rotation ticks, each row followed by its count of ticks:
The counts run from 0 to 145.
[-0.52  0.86  1.36 -1.76  0.04  0.90 -1.09  1.14  0.38 -0.44 -0.89  0.49
  1.54  1.18  0.84 -0.64  0.40  1.55  0.37  2.83 -2.67  1.77  1.71 -0.85
  0.72  0.02  1.50 -1.84 -2.17  0.79 -0.05 -0.68  3.22 -0.58 -0.33  1.22
 -0.97 -3.62  0.99 -0.25 -0.15  0.48  1.08  2.07 -1.40 -2.48 -3.32 -2.85
  2.89 -2.01 -1.40  3.04] => 68
[ 0.12 -1.57  2.18 -1.79 -0.10  1.30 -0.60  0.98  0.75 -0.50  2.97  1.25
  3.54 -0.45  2.36 -0.92  2.24  3.34 -0.31  3.74 -0.59 -1.30 -0.56 -1.71
  1.24  1.16 -0.44 -0.66 -0.47  0.76 -2.64  0.89  2.36 -0.68  1.24 -0.20
 -0.70  0.56 -1.41 -0.29  0.23 -1.04 -1.68 -0.22 -1.51 -0.54 -1.25 -0.04
  2.56 -1.17 -2.12  3.19] => 120
[-1.82  0.37  0.14 -2.03  0.84  0.99 -1.93  0.64 -1.17 -1.41  0.10  0.85
  2.33  1.71 -0.15 -2.84  3.05  2.58  2.25  2.60 -0.99 -0.05  0.95 -1.11
  0.83  0.48  3.68  0.18 -1.89 -1.94 -2.46  1.10  0.57  2.01  0.29  2.45
 -0.95 -1.97 -0.32 -0.99 -1.17 -0.20  0.66 -0.01 -1.49 -1.85 -0.84 -0.98
  0.97 -2.05 -1.62  2.79] => 9
[ 0.77 -1.65  2.25 -0.41  0.31  2.44 -0.92  3.07 -1.43 -1.81 -1.27  0.51
  2.77  0.16  2.17 -0.48  0.19  1.36  2.64  2.47  1.32  0.98 -0.26 -1.40
  1.00 -0.19  0.67 -1.49 -0.45 -0.38 -1.73  0.90  2.48 -0.03 -0.73 -1.18
 -1.87 -2.65  0.04 -1.81  1.19  1.38 -1.05 -0.35  0.28 -1.06 -2.94  0.59
  2.34 -1.91 -1.77  3.66] => 92
[-0.72 -0.18  2.04 -2.24  0.82  0.21  0.32 -0.11 -0.20  0.43  0.84  2.46
  1.77  1.60 -0.38 -1.69  2.61  1.36 -1.48  3.76 -2.45  0.13 -1.21 -0.25
  0.69  0.75 -0.48 -0.96 -1.20 -1.39 -1.61 -1.81  1.36 -0.67  1.21  0.68
 -1.03 -0.79 -0.01  0.06 -0.97 -2.36 -1.69  2.18 -1.76 -0.65  0.17 -1.83
  4.95 -0.76 -0.86  2.54] => 46
[ 1.33 -2.62  1.13 -2.81 -0.73  2.10 -1.83  1.62 -2.75 -1.65  0.21  2.94
  0.56  2.95  1.70 -1.21  0.58  2.78 -0.93  1.19  0.70  1.34  0.44  0.08
  1.23 -0.04 -2.19  0.07  0.89 -1.95 -1.01  2.48  4.10 -1.61  0.59 -0.92
 -1.27 -2.38 -0.92 -0.04 -0.22  0.38 -0.39  1.21 -0.44 -0.73 -1.36  1.24
  1.16 -1.95 -0.45  0.62] => 57
[-1.05 -0.65  0.04 -0.06  1.44 -0.15 -0.82  1.75  0.11 -0.20 -2.47  2.48
  0.98  2.39  0.68 -0.93 -0.16  0.60 -0.03  2.83 -1.51  2.30  1.35 -0.42
  1.24 -0.96  0.60 -1.49 -1.09 -1.57 -0.17 -1.65  2.32  0.59 -0.15 -0.32
 -1.31 -2.79  2.13 -2.51 -0.91 -0.13 -1.35  2.89 -1.20 -0.47 -2.23 -2.16
  4.76 -1.51 -1.68  1.85] => 72
[ 0.53 -1.30 -0.74 -1.50  0.57  2.49  0.89  1.14  0.44 -0.42 -0.11  1.87
  3.87  1.88  0.05 -1.89  3.20  3.73  0.78  3.11 -0.28 -1.66  0.88 -1.55
  1.10  0.06  1.30 -1.59 -2.39 -0.60 -2.48  1.09  2.05  1.00  0.03 -0.74
 -0.67 -0.20  0.39 -1.61 -0.99  0.59 -2.07 -0.12 -0.04  0.32 -0.36  1.02
  3.21 -2.41 -1.46  1.40] => 16
[-0.80 -1.28  3.92 -2.26 -1.28  0.76  0.52  1.02 -0.09 -0.41  0.18  3.14
  2.82  0.74  1.74 -0.54  0.57  1.29 -1.22  1.15  0.56 -2.17  0.00 -1.94
  1.37  1.30 -0.14 -1.52 -0.83  0.97 -1.47 -0.01  4.76 -2.43 -0.78 -1.01
 -0.99 -1.61  0.73 -0.85  0.55 -0.36 -0.55  0.41  0.26 -2.39 -0.63 -0.52
  1.91 -2.32 -1.67  3.02] => 126
[-1.17 -2.21  0.16 -1.34  1.56  0.47 -1.37  1.20 -1.00 -2.04 -0.91  2.40
  0.77  2.26 -0.82 -4.42  0.30  1.10 -0.09  0.56 -0.98  2.27  1.69  0.61
  1.37 -0.53 -0.14 -1.29 -1.60 -2.50 -1.60  0.38  2.40  1.54  1.83  0.03
  0.31 -1.95  0.92 -0.95 -0.80 -0.63 -0.88  2.14 -2.69  0.99 -0.08 -0.14
  3.10 -2.35 -2.40  1.97] => 77
[ 0.83 -0.60  1.31 -0.90 -0.56  0.67  0.02  0.95 -0.40 -2.21 -0.14  3.04
  2.72  1.46  1.43 -3.00  1.42  1.50 -0.44  3.18  1.90 -1.80 -1.55 -1.14
 -0.41  0.42 -1.23 -0.68 -1.20  0.49 -3.32  1.34  2.69 -1.16  0.56 -0.88
 -2.07  0.66  0.07  0.18 -0.39 -0.05 -1.00  1.21 -0.75  0.15  0.98  1.40
  3.04 -1.64 -1.39  3.48] => 22
[-0.28 -0.51  1.15 -3.96 -0.02  0.21  0.22  0.24 -0.36  0.16  1.57  1.77
  1.63  1.25 -1.68 -2.24  1.99  0.97 -0.68  2.11 -2.64  0.67 -1.03 -0.58
  1.16  0.34 -0.45 -1.52 -2.41 -1.26 -2.47 -0.79  1.77  0.32  1.18  0.98
 -0.27 -0.96 -0.24  0.46 -1.94 -1.40 -0.25  1.03 -0.83 -0.38  0.24 -1.37
  5.36 -1.86 -0.99  3.22] => 44
[-0.20  1.30  1.70 -2.43  0.13  0.61 -2.35  1.10 -1.02  0.38 -0.79 -0.47
  1.77  0.76  1.11  0.30  1.04  1.30  0.65  2.94 -1.32  1.72  0.19  0.02
  1.79  0.08  0.46 -1.12 -0.78  0.03 -0.21 -0.81  3.15 -1.53 -0.17  1.30
 -1.37 -3.64 -0.01 -0.11  0.41  0.37  0.33  3.44 -0.26 -2.38 -3.17 -2.38
  2.86 -2.09 -0.83  2.61] => 66
[ 0.35 -0.10 -0.76 -2.94  1.20  2.13 -1.44 -0.38  0.21  0.07  1.51  1.27
  1.96  2.94 -1.41  0.16  2.52  3.63 -0.99  3.15 -2.97  0.52  0.99 -1.60
  2.13 -0.48  1.96 -0.64 -0.95 -0.55 -1.62  0.20  3.89  0.05  0.94  1.22
 -0.23 -1.98  0.08 -0.71 -1.43 -0.69  0.54  1.99 -1.56 -1.33 -1.44 -0.71
  2.60 -1.52 -0.55  0.08] => 141
[-1.07 -1.35 -0.63 -3.23 -1.23  0.70 -0.84  1.94  0.47 -0.25  0.76  3.53
  1.64  1.66  0.43  0.65  0.21  1.99  1.24  2.13 -1.53  1.50  1.05 -2.59
  1.45 -0.28  0.15  1.17  0.17  0.02 -1.79  0.92  3.63  0.93 -0.94  1.14
 -0.44 -2.05  0.37 -0.67 -3.70  0.14  0.62  0.27 -0.04 -1.68  0.05 -0.64
  3.90 -2.00 -0.88  1.97] => 37
[ 0.33  0.05  0.89 -3.31 -1.14  0.58 -3.10  2.20 -1.07 -0.68  0.49  0.49
  1.13  1.18  2.68 -0.79  0.39  2.30  0.26  2.93 -0.81  2.46  0.61  0.38
  0.84 -0.07 -1.47  0.35 -0.56  0.59 -1.10  0.98  2.65 -1.67  0.09  1.60
 -1.28 -2.46 -1.52  1.79 -0.55  0.74  1.59  2.53 -0.54 -1.59 -2.54 -1.11
  2.76 -2.29 -0.30  2.39] => 63
[-3.36 -0.47  1.06 -0.77  1.01 -0.50 -0.74  1.26 -0.27 -0.11 -1.76  2.64
  3.18  1.25  0.82 -1.92  1.03  0.37  1.10  2.83 -0.14 -1.87  1.78 -0.19
  2.69  0.05  1.75  1.94 -1.20 -1.06 -2.92 -0.73  2.50 -0.36 -0.17  0.66
 -0.10 -1.42  2.29 -0.93 -1.69 -1.08 -0.69  2.95 -1.47 -1.36  0.71 -0.69
  2.10 -2.41 -0.15  2.45] => 105
[-1.72 -1.07  1.92 -2.55 -1.45 -1.03 -0.94  1.33 -0.88 -0.52 -1.15  5.29
  1.20  2.39  1.09 -1.18 -0.45  0.31 -1.44  2.30  1.08 -0.39  0.00 -1.27
  0.85  0.06 -1.49  0.29  0.00 -0.44 -1.81  0.47  3.18 -1.52 -1.12  0.45
 -2.47 -1.70  0.61 -1.15 -1.82 -0.23  1.37  0.80  0.40 -1.87 -0.45 -0.34
  2.49 -2.06 -0.11  3.01] => 130
[-0.12 -1.44  2.34 -2.31 -0.14  0.73 -0.30 -0.33 -2.00 -1.25  0.83  2.28
  2.37  0.81  0.41 -2.91  1.51  0.48  0.14  1.82  2.12 -2.35 -1.75 -0.05
  0.36  0.54 -1.25  0.11 -0.19 -0.66 -3.42  1.05  3.15 -2.11  0.70 -1.37
 -2.20 -0.99  0.23 -0.27  0.67 -0.44 -0.13  0.96 -0.10 -2.13 -0.36  0.13
  1.40 -2.17 -0.90  4.57] => 25
[ 0.18 -0.10  0.18 -3.99 -0.43 -0.03  0.17  0.80 -0.57  0.22  1.46  1.76
  1.82  1.57 -1.70 -1.99  2.42  1.18 -0.79  2.14 -2.60  1.02 -0.88 -1.32
  1.17  0.44  0.16 -2.32 -2.64 -0.72 -2.27  0.25  2.40  0.39  0.86  1.56
 -0.35 -1.50 -0.31  0.36 -1.97 -1.13  0.33  1.01 -0.62 -0.23  0.40 -1.26
  4.65 -1.73 -1.75  2.87] => 43
[ 0.73 -0.62 -0.37 -3.54  0.83  2.88 -1.17 -0.21  0.63 -0.08  1.29  1.07
  1.71  2.65 -1.27 -0.39  1.79  3.40 -1.04  2.38 -3.35  0.49  1.02 -1.37
  1.86 -0.76  1.85 -0.61 -1.68 -0.53 -1.47  0.06  4.14  0.53  0.74  0.85
  0.02 -1.76 -0.02 -0.30 -1.45 -0.67  0.56  1.27 -1.22 -1.21 -1.44 -0.38
  3.08 -1.70 -0.28  0.36] => 142
[ 0.46 -1.79 -0.04 -1.97  0.49  2.77  1.09  1.10  0.51 -0.68 -0.26  2.03
  3.77  1.46 -0.25 -1.98  2.49  3.04  0.83  2.21  0.19 -1.56  0.60 -1.23
  1.00  0.09  0.68 -1.90 -2.69 -0.69 -3.01  0.79  2.47  0.78  0.44 -1.43
 -0.53 -0.10  0.65 -1.53 -0.51  0.56 -1.80 -0.71  0.40  0.52 -0.30  1.69
  3.63 -2.78 -1.50  2.19] => 17
[ 0.33  1.27 -0.36 -2.74 -0.50 -0.14 -0.80  0.99 -0.80  0.16  1.30  1.96
  2.35  2.04 -1.10 -0.10  2.59  1.37  0.16  2.41 -2.13  1.24 -1.43 -2.47
  1.84  0.58  0.87 -2.00 -1.34 -0.24 -1.92  0.71  3.45  0.39  0.06  1.85
 -0.73 -2.08  0.14 -0.34 -2.14 -0.64 -0.63  1.97 -0.17 -0.90  0.88 -0.90
  3.97 -1.23 -2.50  1.71] => 41
[-1.91  0.90  0.24 -1.29  1.06  0.22 -2.33  0.75 -1.35 -1.35 -0.26  0.70
  2.04  2.04  0.16 -2.58  2.85  1.44  2.21  2.89 -0.54 -0.11  0.30 -1.45
  0.47  0.77  3.82  0.39 -1.22 -2.06 -2.32  1.18  1.31  1.70 -0.37  2.52
 -1.20 -2.30 -0.08 -1.40 -0.86 -0.28  0.38  1.20 -1.52 -2.02 -0.66 -0.94
  1.23 -2.07 -1.80  2.42] => 8
[-3.48 -1.09  0.76 -1.29  0.92 -0.44 -0.60  1.17  0.60  0.08 -1.02  2.52
  3.05  0.52  0.64 -2.91  0.50  0.35  1.15  2.24 -0.18 -1.45  2.61 -0.05
  2.33  0.12  0.98  1.89 -1.37 -0.56 -2.87 -0.71  2.38 -0.35  0.31  0.55
  0.08 -1.36  1.99 -0.51 -1.81 -0.79  0.03  2.21 -1.52 -1.51  0.23 -1.17
  2.13 -3.29 -0.35  2.52] => 104
[-1.75 -0.23  2.26 -2.51 -0.83 -1.26 -1.19  0.81 -1.79 -0.39 -1.20  4.97
  1.06  2.74  0.53 -0.70  0.03  0.02 -0.97  2.28  1.69 -0.04 -0.57 -1.35
  1.49  0.06 -1.20  0.03  0.72 -1.41 -2.02  0.75  3.26 -1.45 -1.44  0.57
 -2.23 -2.56  0.70 -1.40 -1.36 -0.59  0.64  1.38  0.52 -2.33 -0.27 -0.95
  1.93 -1.82 -0.52  2.91] => 131
[-0.51 -0.11 -0.58 -2.64 -0.62 -0.17 -1.20  1.79 -0.49  0.57  1.00  2.59
  1.61  2.04  0.18  1.14  1.38  1.59  1.17  2.61 -1.40  1.49 -0.38 -2.62
  2.37 -0.06 -0.05  0.28  0.42 -0.71 -1.84  0.19  3.62  0.48 -0.53  1.13
 -0.46 -2.13  0.12 -1.07 -3.08 -0.39 -0.97  2.07  0.53 -1.13  1.26 -0.48
  4.99 -1.58 -1.78  1.94] => 39
[ 1.44 -2.48  1.25 -1.92 -0.81  2.23 -1.14  1.41 -2.22 -1.68 -0.03  3.59
  0.75  3.45  2.31 -1.40  0.58  3.20 -1.47  1.96  0.25  0.62  0.65 -0.35
  0.47  0.10 -2.06 -0.25  0.54 -1.76 -0.48  2.33  3.87 -1.90  0.47 -0.70
 -1.57 -1.81 -0.46  0.24 -0.79  0.02 -0.46  1.50 -1.30 -0.23 -1.36  1.09
  1.22 -1.59 -0.08  0.38] => 56
[-1.64  0.41  0.90 -4.16  0.00 -0.05 -2.10 -0.21 -0.99 -1.21  0.13  3.97
  0.90  2.37 -1.66 -1.43  0.97  1.89 -1.22  2.65 -0.63  1.60  1.07 -0.84
  0.78 -0.06  0.29 -0.31  1.02 -0.83 -2.50  1.24  2.94 -0.30  0.22  2.20
 -0.98 -2.60 -0.12 -0.25 -1.88 -0.48  1.93  0.40 -1.98 -2.18 -0.99 -1.50
  0.66 -1.03 -1.11  3.06] => 135
[-0.19  0.88  1.08 -2.86 -0.32  0.41 -2.66  1.79 -1.26  0.84 -0.25 -0.63
  1.68  0.75  1.83  0.17  0.92  1.40  0.95  3.07 -1.16  2.14  0.25  0.04
  2.02 -0.25 -0.59 -0.04 -0.61 -0.26 -0.67 -0.33  2.83 -1.73 -0.21  1.00
 -1.24 -3.35 -0.41  0.33  0.27  0.20  0.92  3.26  0.24 -2.69 -2.97 -2.01
  3.41 -2.07 -0.58  2.86] => 65
[-2.56  0.20  1.06 -0.42  0.95 -0.28 -0.54  1.30 -0.33 -0.46 -2.11  2.78
  3.12  1.64  0.13 -1.71  1.54  0.53  1.09  3.19 -0.26 -2.22  1.28 -0.84
  2.49  0.36  2.64  1.11 -0.97 -1.16 -2.79 -0.38  2.73 -0.44 -0.54  1.17
 -0.36 -1.54  2.45 -0.86 -1.86 -1.18 -1.20  2.54 -1.63 -1.61  1.07 -0.44
  1.74 -2.18  0.03  1.54] => 106
[ 0.13 -1.73  2.45 -2.10  0.59  1.86 -0.48  0.99 -0.05 -0.58  3.09  1.18
  3.33 -0.68  1.41 -0.84  2.22  3.29  0.18  3.21 -0.78 -0.84 -1.14 -1.16
  1.71  1.02 -0.24 -0.40  0.13 -0.19 -3.19  0.78  1.93 -0.17  1.56 -0.32
 -0.53  0.21 -1.81 -0.79  0.42 -1.16 -1.92 -0.92 -1.15 -0.97 -0.86  0.19
  2.67 -1.24 -1.78  3.48] => 119
[ 0.79 -1.82  1.42 -0.74  0.37  2.84 -0.88  2.94 -1.68 -1.35 -1.63  0.31
  2.76  0.60  2.46 -0.83  0.39  1.45  2.73  2.69  1.29  0.41 -0.33 -0.84
  1.16 -0.37  0.51 -1.23 -1.08 -1.00 -1.68  1.20  2.15 -0.15 -0.75 -1.11
 -2.13 -2.51 -0.04 -1.05  0.71  1.53 -1.13 -0.32  0.30 -0.92 -3.28  0.65
  2.53 -2.60 -0.52  3.05] => 91
[-1.29 -1.19 -0.43 -0.29 -0.38 -0.57 -1.68  2.79  0.06 -1.49 -0.11  2.04
  2.61 -0.10  2.46 -2.22 -0.69  1.45  1.67  2.95  1.56  1.45  0.79 -0.98
  0.48 -0.35 -1.31 -0.65 -0.56  0.91 -2.50  1.62  1.97  0.39  0.53 -0.08
 -2.13 -1.36 -0.08 -1.02 -0.69  1.00  0.04  0.22 -0.25 -0.07 -2.12 -1.30
  2.82 -2.39 -2.65  5.03] => 96
[-1.59 -1.55  0.99 -2.22 -0.43  0.87 -0.69  0.04 -0.74 -0.79  0.54  3.23
  1.96  1.27  2.08 -1.22  1.01  2.09  0.43  3.44  0.47 -1.34  0.86 -0.70
 -0.54  0.21 -0.52  2.88  1.05 -0.76 -2.37  1.53  2.40 -1.95 -0.39  0.44
 -2.81 -1.85  0.47 -0.40 -1.76 -0.34  1.24  0.38 -1.54 -2.96 -1.74 -1.72
  0.44 -1.78  0.89  3.28] => 30
[ 0.49 -1.50 -0.36 -2.16  0.37  2.10 -0.81  1.13 -1.67 -0.83  2.59  0.94
  3.00  1.25 -0.27 -2.17  2.73  3.11  0.76  3.44 -0.16 -0.22 -1.72 -1.66
  1.62  0.11  0.46 -0.97 -0.72 -2.11 -3.23  2.76  1.62  1.04  1.15  0.38
 -1.69 -0.98 -1.44 -0.70 -1.42 -0.42 -0.70 -1.42 -0.54  0.38 -1.22  0.89
  1.85 -1.41 -0.87  2.54] => 116
[-1.02 -2.11  0.77 -1.11  1.78  0.69 -2.10  1.38 -1.30 -1.91 -1.10  2.35
  1.05  1.97  0.02 -3.83  0.51  0.99  0.15  1.02 -0.90  2.37  1.70  1.30
  1.49  0.21 -0.10 -0.61 -0.77 -2.63 -1.92  0.03  1.82  1.12  2.33  0.24
  0.74 -1.07  0.51 -0.69 -0.34 -0.83 -1.77  2.64 -2.73  1.08  0.53  0.06
  3.25 -2.05 -2.31  2.12] => 78
